In the rows, zero is written as 128.
A single turn carries every row of the set below to another of its rows. Some are shown first; where does it send the rows asked next?
Fifer: [172 117 142 109 145 148 196 114 131 144 145 141 104 114 142 149 157 100
 100 125]
Sisin: [151 114 165 115 136 133 173 141 138 103 153 143  90  82 121 160 121  95
 128  99]
rotat: [159  95 132 117 134 150 166 109  98 150 171 137 118 120 145 155 135 103
 172 139]
lases: [136 144 138  95  99 133 148 136 121 123 172 115  94 108 132 165 125 107
 160 138]
Vemep: [167 126 118 119 156 106 176 142 113 130 160 162 115 124 150 121 132 115
 103 128]
Zasa: [155 104 132 114 136 150 162 110 107 151 173 132 131 121 151 153 148 119
 164 136]
Bof: [135 138 133 128 109  96 156 105 122 102 148 117  81 112 162 136 134 109
 163 126]
zasud: [127 129 141  93 115 120 149 117 124 136 161 151 126 101 118 110 149 107
 144 144]
vofed: [164 110 121 127 140 160 172 110 104 150 171 133 115 119 136 154 124 110
 168 129]
foge: [133 133 133 129 121  97 153  93 121 111 137 120  76 111 149 143 143 108
 165 131]
pib: [160 121 101 104 145 133 160 102  90 117 138 149  98 147 142 138 123 113
 158 122]
tilo: [156 126 163 104 133 129 180 145 127 102 148 135  79  89 126 161 123  89
 129  96]
kape: [174 132 122 110 104 127 192 110 125 103 125 166  94 130 131 157 135  91
 134 121]
did: [147 139 109 103 130 158 177 154 122 110 143 134 116 113 128 131 107 124
 150 132]
mutep: [110 127 145 107 151 100 174 135 144  95 150 154 108  98 141 135 154  97
 139 117]
sisa: [156 123 117 110 154 116 175 143 122 121 170 172 112 130 150 125 122 109
 104 130]
molu: [146 104 160 111 136 128 172 140 133  98 160 132  93  74 128 162 133  84
 126 113]
letu: [146 109 131 111 137 122 172 118 130 118 124 109 119 107 142 142 167  64
 138 128]
toda: [127 142 145 122 111  93 146 109 107 111 145 124  91 115 155 130 125 114
 162 131]
sab: [174 117 121 119 147 104 181 138 129 126 152 171 106 131 158 125 141 114
 110 119]

Vemep -> Sisin
tilo -> foge
letu -> zasud
Now find these:
sab -> molu
pib -> Fifer

A single turn carries every row of the set below to another of its rows. Some are shown first; where does it send the rows asked next?
famut: [129 142 104 141 120 129 119 150 130 124 143 137  87 127 112 145 108 110
 110 116 113 134]
femi: [125 158 116 134 111 130 140 140 144 133 138 128  94 143 111 134 109 105
 115 120 131 120]
Fites: [132 129 153 105 138 137 119 122 122 112 128 102 144 126 152 104 153 128
 166 136 120 121]
sifi: [136 101 111 121 122 141 107 121 106 127 119  94 125 110 103 126 142 127
 126 120  90 130]
lat: [ 94 145 128 148 145 143 123 141 135 120 149 117 136 123 120 142  98 141
 112 109 145 132]
goriz: [114 142 145 152 140 140 117 143 129 102 150  93 105 130 119 125 115 139
 115 108 151 129]
nake: [102 126 126 121 146 135 114 103 124 135 112 139 161 127 145 131 139 136
 154 139 105 141]
fafer: [147 132 162 126 131 144  97 120 116 124 135 120 139 103 155 103 154 128
 161 122 104 134]
rokon: [128 145 159 116 124 139 138 103 109 131 131 119 154 126 134 104 144 141
 161 135 117 134]
fibu: [110 150 137 147 141 141 127 137 123 111 157 105 125 126 107 137 109 143
 117 104 150 135]
dut: [102 138 145 167 141 143 105 142 153 125 142 117 111 118 142 129 113 121
 106 109 144 131]
rosam: [120 132 143 143 135 141  93 100 129 144 115 146 147 113 154 120 146 129
 151 128  98 145]
bal: [129 121 115 110 119 152 113 119 143 153 116 102 159 108 119 126 132 108
 136 114 109 105]
tof: [130 106 128 140 108 138 116 108 112 138 108  97 109 119 108 111 144 126
 118 129  91 132]
vava: [118 143 154 166 137 141 108 138 139 115 149 104  98 122 129 125 124 123
 112 104 148 133]
lonek: [140 116 109 114 118 153 102 124 119 139 124  99 153 101 107 125 129 128
 135 110  95 116]
menit: [115 127 149 137 131 137 117 108 108 141 126 148 147 107 148 117 142 137
 144 137  93 154]
pifu: [158 153 115 140 121 130 143  99 117 135 130 144 106 116 146 137 103 118
 127 119 151 135]
Kagad: [166 143 112 144 126 129 125 107 110 127 134 144  97 106 149 140 106 120
 126 114 141 141]
Bub: [138 148 105 138 115 137 103 161 137 120 143 130  97 122 120 134  96 119
 116 109 111 121]
duzul: [121 151 112 145 106 129 130 143 134 128 133 133  89 140 113 130  96 123
 108 124 115 128]
Zitiv: [143 156 110 127 118 138 113 156 147 124 149 124 101 126 118 139 109 100
 124 105 127 114]
Deba: [123 144 137 118 132 139 124  94 107 130 123 126 161 132 123 120 139 152
 163 130 112 140]
gesus: [148 137 158 131 130 140  95 103 117 119 121 108 127 126 142 102 160 135
 165 123 113 133]
fug: [124 126 132 129 104 150 122 106 149 164 105 106 143 118 124 110 134 107
 127 123 109 108]
buz: [156 132  99 128 133 128 116 127 123 107 121 126 102 117 166 130  91 130
 128 126 142 121]
nopi: [141 132 102 136 128 124 130 118 124 116 113 134  99 124 166 130  90 131
 120 137 141 127]
Bag: [135 164 117 131 106 138 125 150 152 128 138 121 103 138 120 124  96 113
 122 114 130 107]
sedo: [119 111 143 125 145 135  98 126 121 121 124 130 137 106 167 117 151 124
 149 138  96 141]
Muz: [101 124 141 114 138 130 139 110 114 129 119 130 152 129 146 118 142 137
 149 151 108 141]
Sitav: [148 142 103 123 128 128 134 118 131 115 116 125 111 126 164 128  87 129
 131 131 152 114]
fuzov: [173 153 113 132 125 135 129 109 117 126 138 136 109 108 147 137 105 118
 135 109 152 128]
Kizi: [ 97 146 137 161 142 145 115 138 146 133 149 128 129 113 129 141 107 125
 108 104 144 137]
bisil: [128 119 146 133 143 136  86 111 135 123 111 122 127 121 163 113 159 119
 156 132 106 134]
tini: [130 132 140 109 141 133 116 105 112 109 119 101 141 141 132 113 153 142
 168 135 120 129]
sizab: [119 111 133 137 108 139 127 103 137 153 101 101 116 126 120 111 148 107
 118 133 105 121]

dut -> Kizi
nopi -> pifu
Deba -> tini
Now find these:
Fites -> fafer
Zitiv -> Bub
bal -> lonek

A single turn carries every row of the set below to another of its rows. Some are shown first; where does it send the rows asked next?
zuput: [ 90 122 112 133 142 110 105 110 129 108 111 138 130 153 132 118 130 153
 111 129 127 124 112 135]
ripos: [131 108 150 131 115 131 147 128 110 156 141 122 134 101 117 140 126 126
 150 120 139 157 148 138]
leger: [ 98 125 113 128 141 109 107 108 134 112 115 134 130 154 143 113 142 149
 109 135 124 139 106 139]
Benus: [ 86 137 116 120 146 111 112 110 122 110 114 146 128 150 140 114 134 151
 112 123 131 132 112 132]
kab: [154 137 155 129 119 135 149 158 132 145 131 139  95 105 111 147 147 103
 124 134 115 117 123 124]
lif: [ 98 125 107 130 133 118 100 111 132 111 112 137 124 156 134 109 141 142
 107 135 125 129 100 134]
ked: [ 89 122 113 133 143 109 106 110 130 108 110 138 129 153 133 119 131 153
 111 130 127 123 114 136]
Famus: [155 137 161 127 129 125 156 155 133 147 134 135 104 102 121 152 147 110
 127 133 115 130 129 129]
Naz: [130 109 134 138  90 158 127 135 108 151 131 134 113 109  89 126 123 105
 141 121 141 125 128 126]
bim: [155 141 157 125 125 141 140 162 120 153 137 137 117 109 112 144 134 106
 130 116 111 137 109 120]
nuri: [152 123 137 138 122 149 143 138 132 153 103 141 113  99 114 134 143 108
 143 147 131  92 143 143]
Tam: [152 123 147 133 138 134 154 136 132 157 110 134 128  95 130 141 143 120
 149 144 129 114 153 149]
Muled: [ 89 122 112 133 141 111 104 110 130 107 110 139 127 154 130 118 131 152
 110 130 127 121 113 135]
kepu: [ 97 124 108 130 134 113 105 109 137 109 111 137 119 154 136 111 146 143
 106 141 126 126 106 137]
dinol: [165 137 139 104 116 135 139 140 111 151 140 126 109  95 117 142 127 129
 143 110 121 141 140 151]
lak: [ 86 136 111 123 138 116 108 111 123 106 110 150 117 151 132 111 137 145
 109 128 132 119 109 130]
pofik: [152 128 132 137 118 165 127 145 118 158 105 143 125 106 105 126 131 102
 145 130 127  99 122 134]
Zar: [ 98 124 112 129 139 107 108 107 137 110 112 134 123 152 142 114 147 147
 107 141 126 132 111 140]
Gusi: [129 105 137 140  92 142 142 128 121 144 129 132  98 102  96 134 137 108
 138 140 145 115 149 135]
bima: [ 89 123 111 133 141 112 104 111 129 108 111 139 129 153 131 117 130 152
 110 130 127 122 112 134]
fenaz: [ 85 135 113 123 141 110 114 108 127 106 111 149 115 148 136 114 141 148
 109 133 133 119 116 133]
zili: [ 89 122 112 133 142 110 105 110 130 107 111 139 127 153 132 119 132 152
 110 131 127 122 114 135]
posup: [ 85 135 116 121 145 107 116 108 126 108 113 147 122 147 141 116 139 151
 111 130 132 128 118 135]
zat: [ 98 126 111 128 137 115 100 111 130 113 114 135 131 156 139 110 139 146
 109 132 124 138 100 135]
zuv: [165 139 134 106 109 146 129 143 107 151 138 130 108  99 108 137 123 122
 142 106 120 135 129 146]
zurot: [164 138 130 109 102 149 129 142 112 147 134 133  94  99 102 136 127 117
 137 114 123 120 130 145]
lis: [154 130 139 131 131 161 128 146 111 167 113 138 148 106 117 128 122 112
 152 117 124 124 119 135]
Modev: [130 104 147 136 108 125 155 124 123 148 135 125 111  97 113 143 139 121
 143 139 144 135 161 142]
zose: [155 139 162 123 132 130 150 159 125 152 138 134 117 105 122 150 139 112
 131 121 112 142 121 126]
feni: [163 136 133 110 104 139 138 138 119 144 133 132  88  95 107 140 135 120
 136 124 125 116 143 150]
bikom: [ 85 138 113 122 141 117 107 112 120 109 112 149 125 151 134 111 133 147
 111 122 131 127 106 130]
zag: [153 127 148 129 143 141 145 140 119 166 115 132 150 100 132 137 130 123
 155 125 125 134 138 145]
zira: [164 135 138 107 113 131 144 137 119 146 137 127  96  93 116 144 135 127
 140 122 124 129 148 154]
lakir: [155 140 152 128 117 144 139 162 124 149 132 141 103 109 106 142 139 100
 126 124 113 121 110 120]
gipu: [131 111 142 132 103 150 130 135 101 159 139 128 135 108 102 130 117 115
 148 109 138 151 128 129]

Muled -> bima
ripos -> Modev
kepu -> lif
Now find these:
bim -> zose
Benus -> posup
dinol -> zira
lis -> zag

A single turn carries every row of the set below to another of its rows. Some are shown first; where does it send the rows asked next?
lapa: [ 99 130 129 124  90 142 150 100 122 133 127 127 145 120 132]
Gutin: [128 102 157 108  92 121 124 146 132 127 154 129 123 151 111]
supen: [105 113 121 149 123 136 159 154 152 115 131 151 126 141  92]
kisu: [123 101 113 117 130 142 135 124 115 117 125 145 157 166 102]
zofi: [ 91 120 119 123  99 151 152 107 126 118 120 131 138 133 144]
toba: [ 97 120 132 141 132 123 129 140 152 141 109 106 107 103 114]
mam: [109 113 138 128 137 112 114 146 127 152 131 110 108 108 103]
Tatu: [118 124 134  98 130 137 103 137 131 135 122  89 122 109 122]
niv: [111 111 122 100 147 135 138 114 137 101 113 148 141 156 110]
biv: [112 103 118 112 121 143 146 118 143 111 108 133 158 169 119]
Foni: [108 134 137 126  86 149 144 104 122 122 132 131 137 120 138]
kezud: [125 123 119  94 132 147 107 125 137 123 116  92 128 121 135]
pebir: [110 139 127 127 141 147 119 135 147 125 110 103 124  93 116]
sukod: [113 113 130 114 138 141 158 118 135 111 117 150 146 160  93]
dubov: [130 127 102 155  97 144 133 132 158 110 128 105 122 121 106]
Pamev: [140 125 120 107 152 130 111 155 136 132 139 108 130 122  95]
koti: [107 139 135 125  90 146 141 107 121 130 139 118 144 124 141]
Dase: [118 104  99 101 134 136 141 128 139 107 110 130 143 166 108]
tunam: [118  93 159 111 102 116 114 139 132 131 149 136 130 152 112]
Retek: [117 118 100 111 146 131 141 122 126 113 122 144 159 152 106]
Voluf: [126 105 163 117 105 126 115 148 133 126 158 131 121 152 110]
nume: [124 126 129 121 145 129 111 162 145 135 128 102 124 108  95]
nedo: [122 124 121 160  98 142 152 154 154 118 134 139 127 130  95]
gis: [128 139 133 118 105 130 124  98 116 125 153 113 135 111 121]
kiti: [133 114 158 119 115 114 118 136 163 111 150 117 111 137  99]
Bipod: [119 143 125 124 154 147 130 133 162 114 113 115 127 105 111]
Sogi: [118 128 121 158 101 152 155 151 155 117 129 127 116 133  95]
Fiso: [114 112 117 158 103 144 150 150 151 121 123 139 118 134  86]
lolar: [114  93 140 101 110 119 127 142 115 131 154 136 133 159 116]
zodo: [101 114 123 127 121 124 112 130 126 150 116  96 116 106 131]

lapa -> tunam
zofi -> lolar
Now find these:
Tatu -> nume
Retek -> niv
sukod -> biv
Foni -> Gutin
mam -> toba
gis -> kiti
kezud -> Pamev
koti -> Voluf

